One turn moves every row onto another: examples first, then more rows asked
pak: [-13  15 -17 -49 -29 -22   0   4  13  19 -15 -18  15 -21 -13 -20  -2  12]
Bofu: [  6   6  16 -19  10   7  34  19  -2   7 -12  -1  27  19   6  -7 -14 -24]
baben: [ -9 -19 -42   7 -11 -21  24   4   7   8  18   8 -20 -17 -17   6  22  36]
Lupaf: [ -5   6 -24  20 -25 -13 -25 -10   4  -1   4 -29 -22 -15 -18 -33  15  35]
mas: [ 26  -8   5  -2   0   0  43  -2   5   7  16  30 -10  14   3  25  17  19]
gil: [-10  -5 -19  39 -14 -12 -39  -9  16   0 -11 -26 -28  -5  -5 -13   8  35]
Dulem: [  5  13  14 -39 -21  16  21   3  -3   3  11 -18  29  15  13 -10 -19   2]
Fimuk: [ 21 -13   9   8   1   3  32  -3  13   7  11  29 -13  21  12  39  10  22]
vadis: [ -4   7   6 -33   1  -6  27  13   8   7  -7 -15  33  17   4 -18 -13 -26]
mozam: [-12 -26 -39  22   6 -23  20   9  13   9   4  15 -23 -10 -13  16  21  27]
vobi: [ -9  -4  13  -8  16  -7  10  15  24   9 -26 -12  24  32  18   4 -21 -27]
mar: [  2   1   4  21 -33   0 -35 -42  -4 -19 -14  -5 -10   4   5 -24  -9  26]
Sepob: [ -3   0  24 -19 -19  21  -5  -2  16   4  -1 -22  19  30  33  18 -31  13]
nipi: [ -3   5 -27  30  -1 -20  -8   4  -2   1  -8 -16 -19 -16 -28 -39  22  13]
rul: [-13 -22 -39   8 -22 -16   6  -5  15   6  21   2 -24 -10  -6  18  15  51]
pugab: [ -7  -5 -20  49   9 -19 -23   4  12   2 -24 -13 -27  -6 -15 -18  15  13]
bezo: [  6   1  -1  30  -1 -13  -6 -19 -14 -15 -30  16  -6   1 -15 -39   3  -7]
Zezin: [ -7   8   9 -42 -24   3   7  -1  16   5   7 -32  29  21  19 -10 -22   0]
Gik: [  0  -7   6  43  -5  -6 -31 -28   2 -16 -36  10 -13  10   3 -17  -8   7]
Kif: [-12  -3  18 -17 -10   4 -11   0  32   6 -12 -27  20  34  31  15 -30  -1]
nev: [  7  10  -3   9 -27  -5 -10 -31 -18 -20  -8   1  -3  -6 -13 -47   1  12]
gibuf: [-22  -8  -3  -3   5 -24 -25  11  40  22 -53  -6   1   1   6  20 -15   3]
ger: [-15   4 -14 -21   8 -32   9  21  17  23 -43   2  11 -13 -17 -11   0 -15]
vige: [-15 -30 -34  25  -5 -18   3   1  22   9   5   7 -27  -5  -1  27  12  41]
dopu: [-22   3  -6 -32 -32 -16 -32  -5  35  20 -24 -25   5  -7  11  11 -18  30]
Kovu: [ 24  -5   5 -12 -14   4  38  -9   4   5  28  22  -9  12   7  24  14  31]
rosu: [ 22 -11   9  -3 -13   7  26 -12  13   5  21  20 -13  18  15  37   9  35]
zusat: [ -1  -5  25   1  13  11   7  14  16   6 -24  -4  18  33  25  20 -26 -13]

pak turns into dopu
nev turns into mar
And these:
Bofu turns into Dulem
mas turns into Kovu
vobi turns into vadis
nipi turns into Lupaf
vige turns into mozam

One turn moves every row onto another: examples first, then more rows asked
Zimid: [  6  -4  13  -5   4 -15   7 -15  11  12  19  18 -17   2 -11  41]
Rif: [-16  -4  17   2  19  -2 -23  32  -4 -22   1 -29 -37  24   8  22]
mibud: [  4  20  16  18  18   8  22  40  40 -16 -26 -51 -20  15 -11   6]
fafe: [ 30  20   5 -11   4   1  -4   9  39 -24   1 -54  -6  33   7  -7]
zudol: [ 11  18  -7  29 -27  17  18  -9  -6 -10  14 -31  15  30  28 -13]
Revip: [-58  17  -3  -5  -5   5   8   0  20 -28   7   8  10   0   5   2]
fiz: [-19   8  12  24 -10  -7  18  -4  13  10   6  23   9   7 -24  47]
ronod: [ 11  33  42   6  -6  -9  32  50   0  10 -12 -11 -11  -7  11 -12]
rin: [-34  12  13  34  14   7  -3  37   4 -17 -30 -24 -11  33  -2  32]
tem: [  4  27 -12 -29  19  -6  25 -17  13  -2 -23   0 -22   3  13   1]
nagu: [  2  22  32 -16 -15   4   0  -2   4  34   6   4   6  43  32   9]
Ragos: [ -1  20  14  16 -16 -12  30   0   5  20   8  25   6  -3 -24  35]
Dev: [-38  46 -22   1 -20   2  20   9  -9 -18   4   7   7   3 -14   0]
lig: [-16  -7  12  11   2  -9   4 -13  16   6  12  18  -6   9 -16  50]
sudop: [  0  23  38   8   3  -2  28  55  18  -4 -25 -17 -17 -16   0  -7]
pib: [ -7   9   6 -14  -1 -14  -7 -23  22   0  21  19   5   2   5  37]
nife: [-20  13   8  23  15   7  -2  47   6 -23 -30 -30 -28  15 -15  26]
Vumu: [-13  35  17   5 -23  10   0   5  -8  28  -3   1  16  57  15  22]
dito: [ 16  13  15  -2  -8 -18  23  -6   3  22  17  21 -11  -5 -16  32]
relu: [-23  21  20  -1 -21  10 -14   2  -4  18  12   1  12  56  20  22]
niv: [  2  35  25  -5 -19   5   8   2  -3  37  -7   4  12  49  23  13]
Zeziv: [ -3  17  32  14   8   7  25  46  46 -18 -10 -45 -10   0  -5  -7]
rebud: [  2  10  34  -7   4  -5   5  52   6 -14   3 -23 -34 -16   1  -8]
mer: [  3  23   9  10   0   3   5  51  15 -28  11 -52 -28  10 -20  -3]
pipo: [  3   1   4  27 -13  19  15 -17  15 -11   9 -30  16  30  40 -11]
zuf: [-14  13  30 -13 -15   7 -14  -1   3  21  17   2   6  48  30  15]
Beb: [-13  36  -7  11 -16  -9  11 -12   9   6   3  21  23   9 -15  42]
tupa: [ 17   5  -2  21 -10  17  17 -21   9  -7   2 -33   9  32  40  -9]
Tikag: [ -1   9   0  32 -25  19  16 -10   5 -12  16 -29  21  29  33 -13]
Gor: [ 14  45   7  13 -26   4  16  30  30 -22   3 -44  22  26 -11 -17]
gef: [-23  17  -3   4  -9  -9  -7 -18  16  -4  17  19  16  11  -7  45]
Mudi: [-13  25  22  26  10   6  24  51  17  -8 -45 -22 -13   3 -10  14]
musof: [-11   4  15   2  12   2 -14  47   0 -28  -1 -30 -41   3  -8  13]
kul: [  2  12   9   4   3   8  -6  10  52 -34  -3 -51  10  37   6   0]
bok: [-19  34  29  35  -2   2  31  48   8   4 -39 -14   5  13  -1  11]
fal: [ -4  19  27  10  -3   5  15  54  30 -25  14 -45 -15  -2 -11 -13]
Fel: [ -1  53 -26 -13  -5  -5  30  -2 -13  -2 -15   1 -12   5  -9   0]
kurar: [ 22  15  -8  24 -16  16  19 -16  -3  -5   6 -34   7  33  32 -10]
Kip: [ 14  23   7 -19  -4 -18  10 -22  18  15  12  21   3  -3   5  28]
tif: [ 11   9  35 -14   6 -13  -2  40  -7  -5  13 -21 -37  -1  16  -6]
femi: [  8  24   2  17  12   7  10  41  20 -23 -13 -56 -30  21 -20   9]
Poniz: [-32   6   3 -24  18   0  12 -16  34 -17  -9   4  -9   0  22   2]
dut: [ 10  40  -1  -3 -13 -16  21 -15  10  18   0  23  15   1  -7  32]
Vapo: [ -8  28  10  19 -16  10   6  25  47 -32  -1 -46  27  32  -5  -5]
fatod: [ 37  40   3  -6 -15  -2  11  21  26 -18   4 -50   2  25  -4 -18]

rebud turns into nife
dut turns into pib
And these:
Tikag turns into kurar
Dev turns into tem
Zeziv turns into mer
rin turns into ronod
Gor turns into fafe
niv turns into zuf
fiz turns into dito

One turn moves every row onto another: examples first, then more rows asked
dod: [  4  27 -16 -13 -13  -9   3 -16  -2  -3   4 -12  -8 -33]
lak: [-31   2  16  -9 -17 -51 -15   2 -11  15  17 -26 -28   5]
rarod: [ -2  19   6  -7  -4 -23 -27  24  24  -4  17  20  11 -11]
lapu: [ -9   9  14   0 -10  25   7 -47  35  -5  11 -12  11 -11]
Fumeb: [-49   9  30  -9 -25 -43 -10  -2  -8  24   0 -20 -28  -4]
zufo: [ 12  29 -20 -14 -23 -11 -15 -23  -6  -1   9 -10   6 -16]
Dezum: [-15 -16  34 -31  16 -43  -3 -21   7  -2  25  11   2 -28]
tegiz: [-44   5  35   1 -27 -39 -17 -15 -17   2   7 -26 -17   1]
tiku: [  1  12  11  -9   1 -11   9 -49  42  26 -20   9  44 -13]
riz: [ 13  -5  -5 -20   5 -16   4 -27  54  25 -21   7  29 -16]
Fepem: [-27 -17  56 -12   2 -44 -13 -17  33  34 -18 -25  19  14]
vel: [-47   7  31  -6 -28 -47 -13  -6 -14   0   2 -23 -13  -2]
Mago: [-17  21  -6   9 -33 -16  -5 -26  25  36 -37 -31  12  14]
Sasa: [ -3  17  20   4 -19  19  -1 -43  38   0  23   2   9  -3]
zikif: [-27   0  39  30 -25 -12   2 -43  51  27   5 -10  -8  13]
Panos: [ -5  -8  34 -37  22 -39  -4 -23  25   7  29   7   5 -21]
Fud: [-22  -5  26   3 -18 -63 -30  21  26  21 -13   8  -5   1]
Buru: [-40  -5  38  -5   1  -9   5 -33  24  -9  26 -11 -29  -9]
Zug: [ -5  12 -24  -5 -18  -6  -3 -36  -1  -8   4   1 -14 -25]
ligi: [-19  -4  -7  16 -32  -9   1 -25  21  32 -23 -39  10  20]
Fulor: [-39  -3  42  22 -22  -9   2 -50  42  21  -9 -20  -1   8]
nebag: [-26   0  24  18  -9 -55 -23  24  37  22  -1   9  -6   5]
pifi: [ 16  -8  -3 -16   7  -9   1 -39  49  25 -21   1  25 -15]
bulof: [-13   5  39 -35  11 -46 -12 -17  16  -5   8  19   2 -36]
rem: [ 10   8   2   8 -30 -29 -28   5  39  24 -28   6  33  -1]
bebug: [-43 -14  46  -4   7 -50   9 -23  38  41 -14  -8   8   7]
sotu: [-17   6  33 -35  27 -27   7 -16  12  -5  22   6  11 -25]
Leg: [-21  -2  -9  14 -35 -19   4 -18  24  31 -31 -37  15  17]
far: [ -4  31 -22  -3 -19  -6   4 -10  -9   1   5 -10   1 -16]
folan: [-13   8  -7  16 -41 -34 -14 -31  20  47 -25 -24   4  15]
Dabur: [-25  24  -6  22 -38 -22  -1 -21  10  36 -29 -21  10  13]
rup: [-11   0  39 -34  14 -37 -16 -28   9  -5  10  14  -4 -33]
sot: [-34 -21  44  -8  -5 -50 -10 -31  34  37 -16  -9  22  21]
Napod: [-27 -12  53 -12  -3 -47 -10  -6  39  36 -20 -18  25  11]
Vazug: [  1  16   4  21 -27 -23 -25   2  44  29 -15  19  29  -5]
Zelug: [-47  14  12   3 -22 -42  -2   1 -14  18   5 -15 -28   0]
lifi: [  9   7  -2 -18  -7 -31 -25  23  19  -5   6  16   6 -18]
mozof: [-31   3  39   1  -2 -11   0 -22  32  -8  37  -8 -26   7]
mome: [ 17  -3  -2 -11   7 -15   1 -44  39  11 -11   1  41  -8]
rut: [ 17   3  15 -17   6 -20  -4 -47  47  25  -3   0  42  -6]
lokun: [-26 -15  48 -13   4 -55 -10 -36  43  43  -4  -4  14   9]
Madu: [ -4  15 -26 -11 -21 -12   1 -28   0  -8  -1   3  -7 -31]

bulof turns into Zug
folan turns into bebug
And these:
dod turns into mome
rarod turns into Sasa
Panos turns into far
vel turns into rup
Fud turns into Buru

One turn moves every row onto another: examples first, then more rows asked
Raton: [ 46 -13 -31  29 -38  -6 -30 -15  12   5  -1 -18  47 -44 -14 -37 -29  -3
  53  17 -17  15  11  22 -14  -8  14  41  12  10  15 -20  55  21]
zevip: [ 25  -2  -5  58  -7   3 -17  -6   6 -18   1 -23  49 -69   3   8 -28   4
  -7 -15 -27  19  10  19  18 -19  28  25  -8  36  21  15  13   5]
Fisaz: [ 28  -6 -22   4  14  15  -6  25   2   1 -29 -15  -8 -19 -18  18 -29   7
  19  24  39  31 -15  10  19 -10  28  48 -16   4 -15  15 -10  21]
Pelez: [-18  23 -13  -6 -25 -20  24  16 -38 -14   4  -3  43 -56 -16  17 -15 -11
  -7 -22 -16  26   5  -2  22 -54  20  28   3  13  18 -12 -14  13]
Kudor: [ 27 -26 -27  11   0  14  -7  26  13   8 -21 -20  10 -22  -6  15 -37   4
  10  33  26  29 -19   7  25  -6  33  52 -13 -12 -24  11 -10  14]
Riva: [ 32   3  -2  48  -8  -4 -13  -8   8 -22   1 -28  38 -68   0   8 -25   5
 -11 -16 -25  14  13  27  13 -23  21  34 -15  41  24   4  11   5]
Todu: [ 44  -6 -32  30 -34  -6 -30 -14   7  10  -9 -28  40 -42 -18 -39 -29  -5
  46  23 -26   7   9  21 -22  -6  13  44  15  13   7 -24  48  15]
keki: [ -8  11 -23 -21 -41 -15  -8   7 -23  -2 -28 -10  19 -31 -25 -24 -38 -19
  50  17  -7  24  -6 -20 -13 -56 -13  45  11  -3  21 -29  29  30]
val: [-10  11 -27 -23 -47 -22  -1   0 -27  -1 -25 -11  24 -31 -26 -19 -32  -8
  52  20   3  19  -8 -21 -11 -50 -11  38   5  -7  18 -25  33  39]
lup: [ 39  33 -15  35 -52  14  19  33   0 -22  26   1  32 -23 -24  26  -4  22
  45  32  18   7  17   2  13 -18  42  33   0  17 -29 -21  14  -4]
Zipe: [ -7  18 -16 -16 -43 -19  -4  11 -31  -4 -23 -12  24 -28 -30 -23 -36 -13
  48  22  -3  19  -7 -23 -10 -47 -13  49  11 -13  23 -24  26  33]
Nakup: [  6  12 -30  15 -10  38  -3 -29  -5 -30   0   0  57 -41 -18  17 -39  34
  49  -7  31   7  11 -38   2 -36  -4  33   0  35  35 -27  28 -27]
Ner: [-19  28 -19  -7 -32 -24  17  21 -34 -10  -5  -9  33 -58 -11  17 -12 -14
  -5 -21 -21  30   4  -1  17 -48  17  27   1  13  15  -9 -20  12]
Roz: [ 25  24 -10  35 -61   8   7  34   7 -23  22  -4  36 -13 -23  19 -26  24
  59  33  24   4  21   3  29 -20  42  26  -5   7 -15 -15  14   4]
dutom: [ 31  -3 -10  51  -3   5 -13 -13   2 -13  -3 -26  41 -67  -3   6 -27   4
  -9 -20 -28   9  14  27  13 -26  27  21 -13  44  22   4  14   7]
lekep: [ 27  34 -17  38 -62   4  16  25   9 -18  13  -4  38  -7 -25  12 -24  25
  43  48  28   3  20   5  24 -15  37  43  -3  13  -9 -20  19   1]
gupu: [ 24  30 -16  29 -65   3  16  20 -17 -23  25   1  38 -16 -17  18 -23  34
  50  33  16  13  23   8  25 -13  46  25  11  16 -17 -18   7   0]
Buzof: [  5 -27 -67   0  15  21 -21   1 -19  16 -29  -6  47 -36   3  26  12 -13
  35 -31  15  12  -4 -17  -1 -19  17  24  17  13  -1 -15  -6 -12]
lur: [  3   5 -31   7 -15  21   5 -23  -4 -28   9   4  48 -40 -12  22 -33  25
  68  -1  32   4  18 -31  10 -37   0  25   4  35  31 -45  24 -37]
pasip: [  0 -13 -67   0   2  21 -16  -2  -8  29 -34   0  54 -21  -3   2  19  -6
  39 -17  27  13  -6  -4   0 -13  20  30  28  12   8 -20 -17 -13]
sepeb: [  1 -29 -68   5   3  14 -17 -11 -10  23 -33  -6  56 -30   1  17  12  -3
  29 -20  21   7 -11 -27  -9 -13  14  24   9  13   2  -9 -15 -13]
Banem: [ 10   8 -20  24 -11  47   3 -15   2 -25  -6   1  43 -37  -4  16 -25  25
  58   8  30   2   8 -29   9 -44  -8  35   9  34  34 -46  27 -33]
Sul: [ 44  -6 -26  32 -40 -10 -31 -15  13   3  -5 -21  49 -38 -15 -37 -22  -9
  46  15 -23   7  12  21 -22 -18  13  47  14  20   9 -25  50  16]
Foz: [-29  24 -19  -6 -25 -24  23  11 -33 -14  -2  -9  41 -61  -8  20 -18  -6
  -9 -12 -16  30  -4 -10  19 -50  20  25   5  14   8  -7 -14  10]
Dofer: [ 33 -23 -36  23  -3  15 -13  23   0  13 -26 -24  -6 -28  -4  25 -23  10
   7  34  25  28  -8  14  23  -5  30  51 -16  -8 -15   2  -7  20]
gevov: [  6 -23 -71   4   8  18 -11  -3  -2  31 -17  -9  64 -36  -5   3  14 -15
  29 -21  20   8 -15 -18 -10 -11  26  27  16  -2  -2 -17  -2  -5]
nokel: [ 24 -22 -13  16   4  12  -1  26  -3   7 -25 -26  -5 -21   0  13 -39   2
  25  36  31  24 -22   5  27 -15  32  36 -13 -11 -12   6  -2  30]
bezu: [  0  17 -26   5  -9  24  10 -10  -2 -33  -2   6  59 -26 -14  18 -35  11
  66  -5  32  -1  14 -32  10 -41   0  33  12  37  28 -36  33 -35]

Sul turns into keki
lup turns into Banem
And these:
val turns into Foz
bezu turns into Buzof
nokel turns into gupu
Pelez turns into dutom
Roz turns into lur

